In the data rows, 128 means zero.
Some points:
[142 165  98 109 127 168 107 156 127 147 111  71 152 129  99 184 118 149
 104 157 114 190 124 160 138 132 137 119  92  99 107 121 151 146 158 108
 134 153 145 121 135  96 172 131 158 133 125 157 116 139  85 106 133 131
 127 116 128 158 105  56  96  92 134 156]
[113 158 144 109  95 134 118 122 129 157 121  89 169 116  84 133 108  58
 109 152 143 208 120 152 146 110 152 110  91 101 117 154 158 133 147  72
 131 116 158 105 147  97 113 110 135 137 138 119 134 124 117  88 109 139
 126  99 184 133  72  93 149 159 184 138]
[101 118 135 156 162 136 117 121  80 153 150 141 153 159 141 122 118 163
 112 132  65 114 133 131 129 175 137 137 108 136 108 144  97 111 102 135
 159 127 142 147 125 146 112 125 138 115 109 115 130 107 139 120 148 121
 138 119 127 117 161 121 147 136 122 133]
[121 115 128 130 173 126 116 140 132  89 104 152 138 159  83 109 124 105
 117 107 122 121 142 131 121 140 120 127 140 123 114 162 106 122 152 115
 155 131 132 151 137 133 104 135 112  98 116 133 123 142 105 148 145  76
 139 131 116 137 162 146 167 120 144 117]
[106 139 169 115 112 162 141 138  79 121 146 163 131 112 121 157  79 129
  90 107  65 126  97 163 127 101 136 141 134 136 125 153 101 130  77 112
 140 125 119 129 105 102 161  85 159 155  94  78 142 128 140 123 145 115
 117  95 158 125 144 113 151 165 121 169]
[109 144 123 135 154 100 144 135 159 106 155 134 110 117 103  99 128 102
 157 110 136 130 146 120 128 125 135 137 169 110 155 123 124 144 145 150
 100 118 122 120 113 145 122 127 103 130 166 146 146 125 145 113 118 161
 187 128 121 118 137 150 120 120 123 141]
[150 134  97 136  87 136 145 151 134 117 140 106 128 135 123 143 121 124
 147 103 123 120 126 145 109 108  85 115 142 142 106  91  96 110 116  96
 150  90 114 165 114 145 139 147 123 118 135 129 114  94 103 131 167  31
  92 146 157 140 138 109 101 135 132 137]
[116 144 176 137 110 129 117 153  80 127 166 132 139 122 151 156 124 164
  97 128  88 109 112 112 146 156 141 153 125 174 128  90  88 148 110 153
 105 111 110 107 107  70  93  96 150 192 137 123 144  95 189 104  90 128
  51 123 191 114 133 145 132 148 128 158]
[147 114 133 132 100 155 109 128  93 148 107 107 143 141 152 160 138 149
 108 145 121 126 111 126 127 134 109 119  93 157 102 102 118 112 116 112
 149 124 124 138 137 116 125 137 148 140 107 123 107 117 113 142 134  92
  70 140 150 135 127 113 129 123 137 114]
[170 130 105 146 111 104 123 123 157 125 151  87 107 102 172 133 175 167
 163 182 191 133 137  92 110 152 129 131 126 122 170  43 136 148 155 154
 119 112 124 115 137 144  83 165 105 133 160 159 107 135 126 110  99 184
 130 124 104 140 110 126  80 104 161  96]
[136 121 116 156 146 116 111 156 141  66 101 130 121 126 110 124 141 150
 144 125 149 137 146 124 103 151 100 138 147 124 138  96  97 145 160 142
 166 109 126 153 135 127  96 153  93 117 142 145 118 143 105 121 141  68
 103 124 119 151 160 145 122 127 137 121]
[105 149 167 114 150 147 138 128 117  83 127 141  92  90 107 147 114 129
 115 117 125 130 114 126 122 100 148 153 151 114 169  93 108 165 137 163
  90 135 103 100  96  93 149  99 136 191 128 136 140 141 144 115 110 243
 169 119 119 114 137 139 138  88 110 157]
[105 137 109 130 162  96 154 119 160 120 158 141 114 132  99  84 128  89
 161  95 131 114 149 123 129 121 139 126 164 109 142 150 127 126 137 138
 105 120 127 131 113 159 123 127 103 112 152 145 142 112 146 119 130 148
 195 141 113 111 131 153 130 121 115 135]
[113  97 134 165  75 114 158  79 120 173 101 135 117 111 178  89 146 110
 170 128 166 136 117 101 118 109 104 108 106 143 141  93 145 107  88 132
 137 100 131 141 127 191 125 136 108 149 129  97 120  88 139 111 137 167
 128 154 134 103 100 152 115 137  97  96]
[169 115  84  96 151 134 162 160 149 149 149 199 109 150 144 146 148 174
 102 130 126 114 126 115 134 139 177 121 122 120 131 182 146 150 101 151
 149 179 156 130 120 180 127 112 130 110  96 105 120 150 152 121 117 121
 100 134 107 136  87 139  76 100 122 119]
[182 116 125 110 120 157 126 152 113 132 194  99 113 143 162 177 148 155
 105 148 104  66 104 107 115 125 106 133 139 163 123  68  91 109 107 127
 104 124  79 124 118 141 146 150 161 146 105 144 102 123 106 180 126 153
 133 138 116 133 173 114 116  70 163 117]
[110 161  92 144 150 119 148  78 110 127 146 129 110 130 140 123 128 174
 165 115 125  94 142 141 105 170 171 130 101 103 144  94  82 132 129 126
 155  94 151 151  94 120  60 125 112 116 148 142 128  72 168  61 151 132
  89 125 138 121  55 101  96 139 112 149]
[149 104 147 144 130 107 111 186 133 116 148 155 124 119 176 138 148 181
 108 152 119 127 130  94 146 153 117 155 161 160 145 129 145 156 113 190
 109 164 115 102 141 133 144 126 133 145 127 122 143 170 149 152  82 128
 118 122 110 131 192 169 109 130 117 118]
[134 120 116 104 114 151 147 120 154 128  51 152 101 106 123 140 135 131
 131 112 169 153 118 124 134  87 124 117 121 115 133 141 171 149 130 152
 113 172 132 123 123 134 190 118 129 153 115 125 126 147 114 129 127 163
 127 161 101 124  91 140 100  85  60 126]
[107 123 152 159 151 101  97 149 126 150 129 116 154 133 134 103 156 129
 122 156 127 170 144  89 160 171 135 137 127 141 136 129 155 148 148 174
 101 147 137 102 147 133 112 129 119 152 155 148 147 132 150 114  81 190
 159 128 128 110 165 164 137 114 128 117]
[ 84 135 138 149 102 123  93  98 120 122  41  83 132 101 152 126 109 169
 158 114 130 125 139 142 151 127  90 140 129 139 113 121 163 126 160 163
  83 143 113 114 135  33 193 130 142 138 162 162 158 137 130 143 129 108
 103 148 109 121 137 119 131 153  24 151]
[148  86 153 127 134 134 109 131 124 105  78 148 135 138 126 120 156 120
 107 144 170 133 123 104 122 136 119 123 109 148 124 130 126 132 144 125
 157 135 131 132 155 129  81 136 114 133 110 121 107 148 114 150 115 108
  80 136 130 135 133 162 158 120 158  81]
[131 102 138 126 136 123  97  53  99 151 135 121 126 115 210 112 112 178
 131 188 107  70 122 155 114 148 137 141 102 114 140 164 151  85 109 108
 145 147 137 118 174 108 135 145 148  55  93 102 121 192 113 182 150 159
 169  77  49 138 143  84 172 184 142  94]
[125 131 124 142 107 119 116  95 140 104 125  68 122 106 124 110 114  98
 170 129 141 116 136 148 103 103  77 125 153 115 135  90 123  95 150 100
 120  90 102 139 141 117 153 163 119 101 147 145 119 132  78 162 162 117
 184 122 104 135 163  95 150 143 141 123]
[129 129 155 130  68  72 127 150 148 178 212 119 157 112 162  95 121  77
 128 157 125 157 128 118 163 125 132 133 151 147 136 165 178 120  98 120
  94 116 131  87 158 145 122 115 131 121 156  96 161 141 169 135  77 113
 149  91 166 118 148 147 135 211 185 124]
[ 99 121 132 178 157 150 129 106  77 153 121 126 137 139 132 122 124 149
 134 147  89 163 125 131 105 161 130 124  89 109 129 101  98 121 104 130
 183 116 152 158 122 184 124 136 119 129 103 106 110 101 104  90 170 180
 175 110 112 121 152 105 131 106 121 121]
[167 142 112  70 113 146 138 138 158 114 149  86 112 135 101 159 129  88
 117 107 143  77 118 137 133  76 109 117 152 140 109 117 127 109 148  97
  73 128  85 121 117 100 171 139 159 131 131 161 117 128  97 186 124 120
 141 159 127 133 124 111 129  86 147 135]
[ 98 166 100 153 134 110 161 123 137 117 177 119 116 122  97 107 106 111
 179  98 105 131 145 149 111 128 131 129 155 100 142 103  92 127 122 121
 137  84 131 152  90 159 121 129 107 119 160 136 141  76 142  77 160 121
 173 120 148 120 121 112 105 140 121 167]
[127 120 142 132 167 130 108 155 131  77 103 141 137 139  88 124 127 118
 112 121 127 137 141 131 119 144 116 135 145 121 127 137 105 140 162 127
 153 128 126 139 135 118 106 135 108 118 122 139 124 153 107 138 133  89
 129 119 124 144 173 146 158 123 152 122]
[135 111 135 114 120 160 140 115 116 105  87 170 110 124 129 142 108 139
 114 107 126 108 108 152 106  99 120 125 118 125 125 155 117 119 105 109
 166 135 131 153 124 126 147 117 132 118  85  92 118 149 112 145 161  84
  93 126 116 137 117 121 142 142 112 122]
[ 96 149 154 120 134 131  95 106 116 122  86  94 152 122  90 130 120  99
 115 135 145 162 132 144 144 137 148 126  97 112 121 132 135 140 179 106
 119 122 141 110 137  51  98 114 132 142 147 150 138 121 131 102 114 144
 107 119 157 127  88 111 164 143 140 142]
[115  97 147 139  87 113 150  78 119 168 124 148 124 128 178  90 139 102
 147 116 147  98 117 104 137 112 121 115 114 162 125 135 142  97  90 129
 111 112 122 129 130 154 118 123 127 137 124  98 130  96 166 140 122 144
 110 154 144  96 104 162 138 156 103 104]
[118 117 152  98 171 139 161 105 117 121 138 203 103 138 113 114 128 104
  99 106 130  94 115 116 125 116 182 132 124 120 152 168 110 140 109 139
 129 148 137 121 111 149  89  93 124 142  96 101 129 128 164 119 117 203
 139 128 125 108  92 166 157 110 135 119]
[127 121  99 132 144 148 134 144 130 205 143  95 157 178 120 136 148 108
 114 129  94 145 128 104 157 133 118 101 110 143  83 137 154 103 113 130
 106 158 129 134 129 188 186 142 154 139 119 147 117  89 106 149 130 169
 187 168 123 107 154 121 111  56 109 122]
[139 142  91 103 189 120  99 163 149 114 142 118 156 171  83 137 137 136
 106 136 115 125 154 138 143 172 150 127 127 113 104 172 129 136 177 118
 133 151 149 128 144 105  97 139 128  80 136 165 128 149 118 136 118  74
 121 123 118 149 134 112 134 117 163 130]
[100 143 104 119 135 115 151 141 157 128  95 155 134 151  86 105 131  97
 144  65 143 134 149 122 153 118 136 114 140 133 107 166 141 139 143 142
 108 136 136 136 102 124 136 110 113 140 157 144 148  88 160 104 121  80
  96 177 159 108  86 166 109 120  67 148]
[114 161  89 120 110  96 142 116 145 175 175 116 138 120 160 120  98 153
 160 121  92 118 141 158 154 135 151 131 137 110 122 176 168 118 109 132
 103 142 145 115 123 113 168 116 146  87 156 125 165 128 168 113 128 103
 144 114 116 123  94  92  89 186  89 167]
[141  87 147 125 131 150 120 121 112 126  83 141 138 160 116 126 149  97
 104 118 148 112 120 109 123 121 107 111 107 158 104 125 113 107 130 107
 146 124 120 147 142 140 104 140 128 138 101 122 100 115 107 156 132 103
  89 160 142 120 137 157 164  98 144  91]
[167 118 148 138  57 134 143 163 139  81 113 157 103  62 144 151 107 140
 128 162 161 208 102 153  89  79 103 137 142 101 178 104 141 162  92 117
 193 111 141 134 140 159 147 120 100 138 105  63 119 192  93 101 140  93
 110  65 133 171 136 111 102 181 162 124]
[165 129 105  66 131 115 130 125 184 108 140 122 110 132 116 130 139 100
 127 126 169  82 136 135 132  99 138 119 154 116 128 167 156 117 160 105
  95 151 116 114 146 109 132 141 132  81 131 153 122 172 113 182 114 106
 136 137  94 144 103 124 132 121 159 112]
There is one direction along which these points spread out most. Take the direction at right angles to it along which they spread out most. Then take the direction at right angles to both along which they spread out most. Go by this last direction. How far along it is each point below, from 0 to 99? The average is 50, and the first point in the table lies past the average. One standard deviation of the points above along it is 16.
[114 161  89 120 110  96 142 116 145 175 175 116 138 120 160 120  98 153
 160 121  92 118 141 158 154 135 151 131 137 110 122 176 168 118 109 132
 103 142 145 115 123 113 168 116 146  87 156 125 165 128 168 113 128 103
 144 114 116 123  94  92  89 186  89 167] 63
[134 120 116 104 114 151 147 120 154 128  51 152 101 106 123 140 135 131
 131 112 169 153 118 124 134  87 124 117 121 115 133 141 171 149 130 152
 113 172 132 123 123 134 190 118 129 153 115 125 126 147 114 129 127 163
 127 161 101 124  91 140 100  85  60 126] 36
[127 120 142 132 167 130 108 155 131  77 103 141 137 139  88 124 127 118
 112 121 127 137 141 131 119 144 116 135 145 121 127 137 105 140 162 127
 153 128 126 139 135 118 106 135 108 118 122 139 124 153 107 138 133  89
 129 119 124 144 173 146 158 123 152 122] 51
[165 129 105  66 131 115 130 125 184 108 140 122 110 132 116 130 139 100
 127 126 169  82 136 135 132  99 138 119 154 116 128 167 156 117 160 105
  95 151 116 114 146 109 132 141 132  81 131 153 122 172 113 182 114 106
 136 137  94 144 103 124 132 121 159 112] 29
[127 121  99 132 144 148 134 144 130 205 143  95 157 178 120 136 148 108
 114 129  94 145 128 104 157 133 118 101 110 143  83 137 154 103 113 130
 106 158 129 134 129 188 186 142 154 139 119 147 117  89 106 149 130 169
 187 168 123 107 154 121 111  56 109 122] 27
[148  86 153 127 134 134 109 131 124 105  78 148 135 138 126 120 156 120
 107 144 170 133 123 104 122 136 119 123 109 148 124 130 126 132 144 125
 157 135 131 132 155 129  81 136 114 133 110 121 107 148 114 150 115 108
  80 136 130 135 133 162 158 120 158  81] 42
[167 118 148 138  57 134 143 163 139  81 113 157 103  62 144 151 107 140
 128 162 161 208 102 153  89  79 103 137 142 101 178 104 141 162  92 117
 193 111 141 134 140 159 147 120 100 138 105  63 119 192  93 101 140  93
 110  65 133 171 136 111 102 181 162 124] 70
[106 139 169 115 112 162 141 138  79 121 146 163 131 112 121 157  79 129
  90 107  65 126  97 163 127 101 136 141 134 136 125 153 101 130  77 112
 140 125 119 129 105 102 161  85 159 155  94  78 142 128 140 123 145 115
 117  95 158 125 144 113 151 165 121 169] 79
[149 104 147 144 130 107 111 186 133 116 148 155 124 119 176 138 148 181
 108 152 119 127 130  94 146 153 117 155 161 160 145 129 145 156 113 190
 109 164 115 102 141 133 144 126 133 145 127 122 143 170 149 152  82 128
 118 122 110 131 192 169 109 130 117 118] 21
[129 129 155 130  68  72 127 150 148 178 212 119 157 112 162  95 121  77
 128 157 125 157 128 118 163 125 132 133 151 147 136 165 178 120  98 120
  94 116 131  87 158 145 122 115 131 121 156  96 161 141 169 135  77 113
 149  91 166 118 148 147 135 211 185 124] 50
[169 115  84  96 151 134 162 160 149 149 149 199 109 150 144 146 148 174
 102 130 126 114 126 115 134 139 177 121 122 120 131 182 146 150 101 151
 149 179 156 130 120 180 127 112 130 110  96 105 120 150 152 121 117 121
 100 134 107 136  87 139  76 100 122 119] 38
[141  87 147 125 131 150 120 121 112 126  83 141 138 160 116 126 149  97
 104 118 148 112 120 109 123 121 107 111 107 158 104 125 113 107 130 107
 146 124 120 147 142 140 104 140 128 138 101 122 100 115 107 156 132 103
  89 160 142 120 137 157 164  98 144  91] 45
[125 131 124 142 107 119 116  95 140 104 125  68 122 106 124 110 114  98
 170 129 141 116 136 148 103 103  77 125 153 115 135  90 123  95 150 100
 120  90 102 139 141 117 153 163 119 101 147 145 119 132  78 162 162 117
 184 122 104 135 163  95 150 143 141 123] 48
[142 165  98 109 127 168 107 156 127 147 111  71 152 129  99 184 118 149
 104 157 114 190 124 160 138 132 137 119  92  99 107 121 151 146 158 108
 134 153 145 121 135  96 172 131 158 133 125 157 116 139  85 106 133 131
 127 116 128 158 105  56  96  92 134 156] 62
